(in the rows, 128 means zero)
Each run below is a few steps of one of 6 hidden systems, one row a step.
seq 1, fegus (11 x 18):
[[157 180 139 147 135 179 171 136  97 102  96 136  79 121 164 130 109  97]
 [118  81  73 108  85 127 119 102 116 123 164 101 159 140 146 165 168 171]
 [123 114 159  91 171 149 106 154 146 132 156 141 102 141  85 134 102  52]
 [135 136 169 142 152 113 163 121 111  82 134 132 177 142 160  84 158 186]
 [ 95 160  73 126 164 121  94  95 159 130 116 125  85  86 110 168 114 144]
 [194 127 137 115 119 183 161 156 110 169 144 125 102 137 181 109 139 128]
 [ 76 102 124 115 114  94 105  83 125 134 148  97 151 200 105 155 110 151]
 [ 90 158 157 121 154 185 138 135 142  93 108 169 117 112 140  97 142  62]
 [145  95 136 130 107  96 129 119 175 126 149 119 141 100 158 124 177 213]
 [138 142 107 137 180 141  90 144 149 176 100 135  76 157  80 130  91 112]
 [135 160 145 116  92 136 189  99  88 152 120 118 166 151 175  75 131 143]]
seq 2, genuf:
[[135 130  93 144 196 153 116 144 137  67 129 143 124  84  93 163 153 129]
 [202 126 122  77 166 141 151 152 113 150 173 116 131 100 140 120 135 158]
 [128 154 131 109 168 110 130  95  73 106 143 114 109 188 143 137  80 151]
 [ 95 153 113 127 139 189 162  78  94  76 153 140 150 119 147 126 154  91]
 [124  85 162  88 145 152 137 137 170 107 186  98 141 129 119 181 149 127]
 [128 108 136 106 214 153  97 167 132 124 128 150 124 182 134 101 139 153]
 [110 176 142 118 173 126 157  59 136 143 151 127 145 113 158  75 132 170]
 [101 160 136 118 125 171 161 102 157 116 112  97  78 143 175 184 125 143]
 [ 99  83  94  92 106 187 118 115 136 156 146 129 136 187 145 124 171 120]
 [ 95 123 191 114 146 111 116 103 176 151 147 132 135 170  83  88 116 100]
 [110 153 153 150 142 135 149 129 181  90  60 146 121 135 139  93 167 166]]
seq 3, fegus (11 x 18):
[[119 125  98 136 159 137  99 152  92 191 118 100 130 181 126 157  77 133]
 [ 71 151 155 116 101 142 147 105  83 133 146 131 158 130 184 103 101  78]
 [ 87  91 155 173 100 133 107 132 172  89 149 128 115 108 154 178 155 130]
 [132 100 116 151 187 161  94 192 157 166 125 139 151 113 115 114 153 127]
 [126 157 168 120 146  71 132 133 121 182 126 110 147 119 151  92  74 159]
 [ 98 163 119 196 101 135 120 106 105 125  94 134  84 139 172 145  98 121]
 [108  97  94 143  76 184 130 135 136 169 143 115 158 108 153 150 166  99]
 [110  77 185 103 116  96  94 190 160 153 137 123 141 146 104 137 105  95]
 [109 144 159 191 157  99 110 135 112 104 101 164 159 128 127  64 125 134]
 [124 171 100 176 114 117 144 105 151 156 107 108 127  47 136 148 124 151]
 [171 107 107 137  88 144 116 193 112 177 101 111  91 140 149 166 105 119]]
seq 4, genuf, 11 rows:
[[143  90 123 190 103 146  98 106 124 159 196 136 129 121 110 131 141  85]
 [137 128 178 152 144 121 155 193 126 136  96 100 177 144  85 141 102 104]
 [ 93 126 104  95 131  86  95 159 110  94  94 162 151  87 173 100 131 152]
 [156 129 124 188 127 125  99  95 138 157 183 132  73  76 155 145 116 136]
 [157 135 124 165 120 170 171 167  89 162 106  81 159 168 127 163 109 120]
 [ 64 116 120  69 105  97 106 142  89 116 123 136 179 126 145 118 104  94]
 [125 107 179 190 133 120  92 126 151  92 172 164  91  97 144 121 134 106]
 [156 125 111 184 168 157 147 170 135 157 115  94 170 119 116 152 148 171]
 [104 150 116  56 135 109 119 160 100 173 109 122 138 108 172 120  75 127]
 [117 125 154 175  89 117 109  89  98 107 162 155  93 143 187 112 119 123]
 [ 99 118 113 195 134 176 139 129 135 138 136  95 177 128  92 175 146 103]]
seq 5, meri (11 x 18):
[[121 140 190 101 158 100 133 147  88 108 168 120 133 125 163 134  67 112]
 [ 96 130 121 163 169 158 121 121  89  54 152 144 139 124 168 145 146 138]
 [107 124 136 107 175 181 144 147 149 138 175 102 162  85 157 168 144 127]
 [121 112 190 113 180 133 111 188 137 123 139 124 109 164 178 140 105 150]
 [ 70 149 129 156 190 149 117  90 116 121 141 140 156 148 178  97 137 167]
 [ 86 160 160 132 137 186 161 115 172 140 132 107 109 104 185 157 131 119]
 [103  80 143 131 122 164 105 165 155 145 122 116 112 190 181 149 152 161]
 [ 71 125 150 150 164 142 103 103 162 180 136 135 155 163 123  83 131 122]
 [105 164 179 166 100 135 157 118 182 134  78 132 101 122 166 104 135 139]
 [ 96 105  76 149  87 141  95 126 163 169  89 120 106 150 156 151 154 167]
 [130 119 142 154 102 143 113 125 156 222 131 128 116 150 112  97 113  87]]
seq 6, meri:
[[149 104 134 105 162 156 112 209 129 177 113 133 146 143 100 110 120  87]
 [115 144 174 126 118  46 123  96 114 116 138 141 143 132 150  70 103 161]
 [108 164  82 186 139 160 129  96 127  89 105 137  91  90 130 165 137 119]
 [168  96 111  95  96 174 156 168 124 177 149  96 153 123 151 154 148 126]
 [104 100 169 116 143  75  81 143 117 132 144 130 128 190  98 125  75 106]
 [118 161 134 179 145 139 143 100 111  79 111 169 155  96 134  66 160 120]
 [125 133 107 110 105 127 148 126 168 135 129  87 123  66 148 195 137 161]
 [162  93 117 124 156 152  82 188 108 168 129 138  89 176 135 138 104 117]
 [106 150 158 146 136 103 152  74  91 138 155 129 188 154 127  69 116 129]
 [ 84 156 135 144 104 138 144 129 154  67  84 129 103  85 135 170 130  95]
 [160  69  88 117 116 158  99 171 140 150 151 132 130 117 156 141 180 157]]
seq 7, gufo (11 x 18):
[[ 98  94  79 153  73 110  72 139 140 182 112 137 132 113 143 128 137 134]
 [156 137 172 192  96 116 142 141 126 194 121 116 135 130 102 105  95  83]
 [103 145 128 175  88  88 139 144 102  86  57 128 165 131 115 126 120 131]
 [100 124  95 142  88 112  84 144 145 147 111 157 126  48 136 123 132  91]
 [200 113 148 198 100 106 130 164 112 164 144 116 127 103 112 137 111 120]
 [ 99 144 103 155 139  93 121 150  71 117  91 121 190 128  95 134  89 112]
 [106 143 136 128  93 112 122 135 107 111 134 159 133  46 159 111 114  67]
 [164  93 131 203 114 110 107 149 116 112 172 119 123  92 126 178 129 141]
 [107 130 113 148 186 139 118 179  88 149 130 115 198 110 110 138 101 104]
 [120 150 177 111 119  89 142 141  94 104 148 132 141  74 183 112  91 113]
 [112 121 108 202 152 132  95 111 106  94 168 133 113 102 163 170 128 149]]
seq 8, nupav:
[[ 95 148  89 129 141 132  91 121 107 131 146 148 113  63 121 146  94  58]
 [199  96 168 153 114 147 163 154 105 101 176 116 137 138 143 146 147 131]
 [ 68 121 105 117 184 105  93 154 114 119 114 110 181 140  96 159  99 134]
 [154 152 153 124 158 155 136 148 104 110 151 168 110  74 178  82 130  95]
 [128 107 132 161 141 111 124 104 131 116 174  85 131 145 149 191 124 197]
 [ 91 142  95 119 178 202 120 164  97 157 111 132 147 140 142 132 114  76]
 [130 112 202  94 113 103 148 117 129 120 186 126 148 125 181  94 131 150]
 [ 63 124 123 183 174 152  84 121 156 102 114 132 104 154 126 169 129 132]
 [149 139 123 127 136 188 168 150 128 173 128 129 165 100 179  86 166 136]
 [ 95 119 166 101 121  80 101 119 159 155 133 104  89 165 158 153  80 160]
 [101 133 105 182 125 183 120 107 106 122 105 167 122 170 152  83 159 106]]
seq 9, nupav, 11 rows:
[[123 112  83 145  92 123 139 144  81 140 130  84 176 128 150 186 119 154]
 [105 108 140 112 116 128  93 179  90 146 141 147 132 118 135 130  85  47]
 [141 104 192 191 126  98 128 143 110  82 164 142 161 126 139 111 139 135]
 [ 92 147 104 174 172 138 113 168 132 122  98 115 153  74 139 173 116 141]
 [172 123 130 115 130 144 122 185  93 162 146 133 111 101 208 124 113 138]
 [ 96 110 144 170 129  95  93 108  91 141 170 109 137 178 151 151  85 144]
 [ 79 150 146 169 130 185 149 143  99 110 116 134 166 117 161 125 129  67]
 [109  86 168 112 101 115 122 174 161 124 149 116 154  94 184 151 147 155]
 [109 108 132 186 176 136  61 170 140 162 120 150 104 147 143 122 114 135]
 [139 168 153 174 130 136 172 120  98 164 122 115 159 125 187  86 117 158]
 [ 63 133 128 120  81 121 115 128 128 125 104 109 105 135 192 181  97 131]]
seq 10, gufo, 11 rows:
[[191 128 130 135 120 108 160 173 130 156  98 105 150 113 149 115 140 197]
 [ 94 159  88 119 127  88  96 104  94 167  96 122 107 144 134 128  65 133]
 [134 142 131 169  65 164 155  93  94 127 140 152 129 129 155  92 146  74]
 [100  80 136 155  83 115 117 141 158 109 130  96 152 142  85 194 139 113]
 [122 121 150 137 172 130  96 202 153 141  92 164 141 105 110  88 129  99]
 [170 156 141 135 115  56 149 102 126 133 131 120 139  75 137  97 119 189]
 [125 164  59 164 139 154 118 117  85 133  99 120  92 116 136 172  94 116]
 [127  91 119 110  64 152 135 146  81 144 158 127 174 137 154 118 141  80]
 [ 97 102 192 154 131  85  95 132 147 104 158 127 128 145  83 150  92  88]
 [130 147 133 168 185 150 137 158 141  86 106 158 165  78 127  95 169 136]
 [145 140 107  89 122  95 132 139 139 156 136  96 126  62 158 163 107 177]]
seq 11, fab:
[[147 145 127  90 132 168 156 123 138  73  97 138  81 153  89 139 138  85]
 [143  80 107  85 115 115 118  93 158 113 171 136 148 140 103 103 192 163]
 [153 150 134 127 183 110 109 109 172 129 124 136  75 126  55 123 109 121]
 [188 152 107 101 139 141 183  97 109 102 112 135 130 149 127  81 165 173]
 [112 133  79  64 126 116 111  66 145 128 151 113  89 129 102 166 117 135]
 [185 116 140 121 137 182 147 120 136 114 153 150  86 159  93 106 157  83]
 [123 115 128  91 146  91 139  80 153 106 147 111 168 165  67 120 152 170]
 [138 158 115  82 174 137 115 125 160  98  96 167  68 106 106 103 135 119]
 [188 124 108 123 129 136 154  68 137 141 177 119 113 136 134 108 174 189]
 [127 153  96  95 162 146 132  93 137 132 114 109  95 170  63 163 102 111]
 [153 116 139  62 113 153 161 106 128  99 142 152 125 156 126  75 172 108]]
seq 12, fab:
[[151 117 150  95  86 141 157 123 111  55 138 153 109 131 170 116 164 126]
 [104  84  85 147 152 127  78 100 166 127 172 123 136 117  78 171 154 139]
 [185 154 161 117 179 146 157 173 136 148 110 136 129 119  85  83 121  99]
 [126 138 117  85 125  75 131  87  99  95 131 120 133 158 164 116 123 207]
 [105 151  80 138 153 184 106  91 130 114 143 148  80  95 126 153 128  80]
 [183  99 164 120 120 163 180 135 141 146 175  95 161 148 112 133 160 130]
 [ 84 114 127  83 168  90  83 140 136 109 102 135 127 187  86 132 102 137]
 [131 159 140 133 148 148 137  92 137 111 139 178 114  82 164  52 161 123]
 [149 134 121 148 135 127 155  97 168 141 144  72 109 125 124 194 132 192]
 [136 128  84  87 150 185 120 164 107 158  90 136 118 179 110 118 125  92]
 [110 122 178  92  96  91 137  63 133 130 183 135 139 145 139  82 124 121]]

Name the system that made each run.
seq 13, 2 rows:
[[146 157 127 134 154 149 147  96 125  76 100 171 108 147 141  65 172 157]
 [143 140  84  92 121 127 146  63 176 148 137 103 107 109 102 144 156 173]]
 => fegus
seq 14:
[[106 125 102 105 194 131  77 189 118 135 123 147 125  91 158 139 105 131]
 [168 137 160 163 134 122 139 113  95 154 185 134 123 112 194  94 116 155]]
 => genuf
seq 15, 2 rows:
[[125 101 122  82  83 161 148 161 151 144 123  89 120 135 134 196 132 106]
 [118  73 130 106 131 113  70 149 116 136 141 162 131 195 110  84 131 111]]
 => genuf
seq 16, 2 rows:
[[132 173 162 158 123 132 187  81  97 147 157  93 157 115 138 128  97 113]
 [ 74 120 118 145 111 153 118 161 109  69  94 126 122 136 170 181 126 115]]
 => gufo
seq 17 (2 x 18):
[[104 146 128 119 128 103 130  81 181 194 137  87 125 121 113 145 110 166]
 [153 149 135 128 113 170 146 150 124 138  64 140  70 186 141 106 122 106]]
 => fab
seq 18:
[[131 117  73 191 134 167  99 121 157 159 129 133 119  98  77 156 151  96]
 [187 133 165 103 108 105 175 167 123 165 111 103 164 139  91  99 111 122]]
 => fab
seq 19 (2 x 18):
[[132 134 140 123 112 145 144 116 176 141 121 108 106 122  49 162 117  66]
 [176  96 128 105  96 103 129 175 121 108  83 150 137 162 117  81 163 150]]
 => meri
seq 20, 2 rows:
[[126 132 141 127  73  91 121  58 110 148 189 131 112 107 130 117 100  90]
 [161 114 133 194 110 149 146 152 119  74 106 123 124 147  84 170 149 103]]
 => meri
seq 21, 2 rows:
[[136 138 139 138 135 193 170  68 127 102 169 125  98 165 155 134 158 125]
 [ 86 101 111  67 156 165 130 120 174 115 137 109 140 159 126 162 168 159]]
 => fegus
seq 22, 2 rows:
[[127 107 157 108 128 102 100 100 120 156 166 153 120 177 163  57 126 155]
 [ 85 167 154 176 146 147 147  63 171 130 119 113 109 153 105 131 128 126]]
 => fegus
seq 23, 2 rows:
[[134  85  73 141 128 175 104 156 138 129 150 110 121 103 129 204 158 128]
 [157 102 172 115 167 125 119 182 120 184 158 118 161 154 111 103 102 111]]
 => meri
seq 24:
[[105 132  63 128 136 130 100 166 134 149  64 123 140 114  74 155 118  98]
 [177 128 155 105  73  95 146 154  92 146 138 145 139  97 154  74 114 103]]
 => fegus
seq 25:
[[ 83 136  97 149 157 149  75 121 107 150 153 144 107 105 128 150  90  66]
 [160 127 196 158 122 156 190 150 116 117 153 111 173 130 148 116 143 115]]
 => fab
seq 26, 2 rows:
[[154 161 127 184  89 114 144  66 128 175 116 125  98 140 140  90 127 156]
 [108 142  89 149  60 147 151 115 125 151  71  97 123 153 100 167 119  99]]
 => meri
seq 27:
[[115 100 133 166 110  67  71 119 172 102 118 143  86 129 125 138 138 181]
 [166 156  81 175 144 176 134 141 135 189  94 130 120  97 107 111 141 112]]
 => genuf
seq 28:
[[155  75 147 168 106 155 121 147 153 111 170 116 117 123  98 186 153  96]
 [127 107 130 113 189 128 120 192 113 126 114 123 202 145  90 114 134 129]]
 => fegus
seq 29 (2 x 18):
[[ 86  88 145  62 150 144  87 160 121 141 168 141 136 153 154 127 113  90]
 [107 128 198 185 180 131 116 108 145 108 171 149 129 145 149  94 130 135]]
 => fab
seq 30 (2 x 18):
[[169 122  95  93 148 100 113 179  89 125  81 141 135 150 123  99 124 165]
 [139 160 114 128 115  88 128  43  90 136 165 135 114 115 104 104  95 101]]
 => fegus
seq 31 (2 x 18):
[[ 61 173  99 112 168 133 103 110 127  94  86 144  88 124 145 147 101 121]
 [159 115 130 135 112 193 164 116 141 153 173 127 129 101 183 115 178 130]]
 => fab
seq 32:
[[ 83 134 105 144 145  78 108  82 105 124 119 130 186 157  74  99 118 139]
 [134 174 147 106 119 135 159 142 154  97  91 146  93  52 149 119 127 101]]
 => fab
seq 33 (2 x 18):
[[107  99  85  97 141 156 124 164 140 150 138  86 172 101 128 195 139 137]
 [149 107 172 112 159 128  97 184 109 168 149 147 112 154 142  95  88  89]]
 => fab
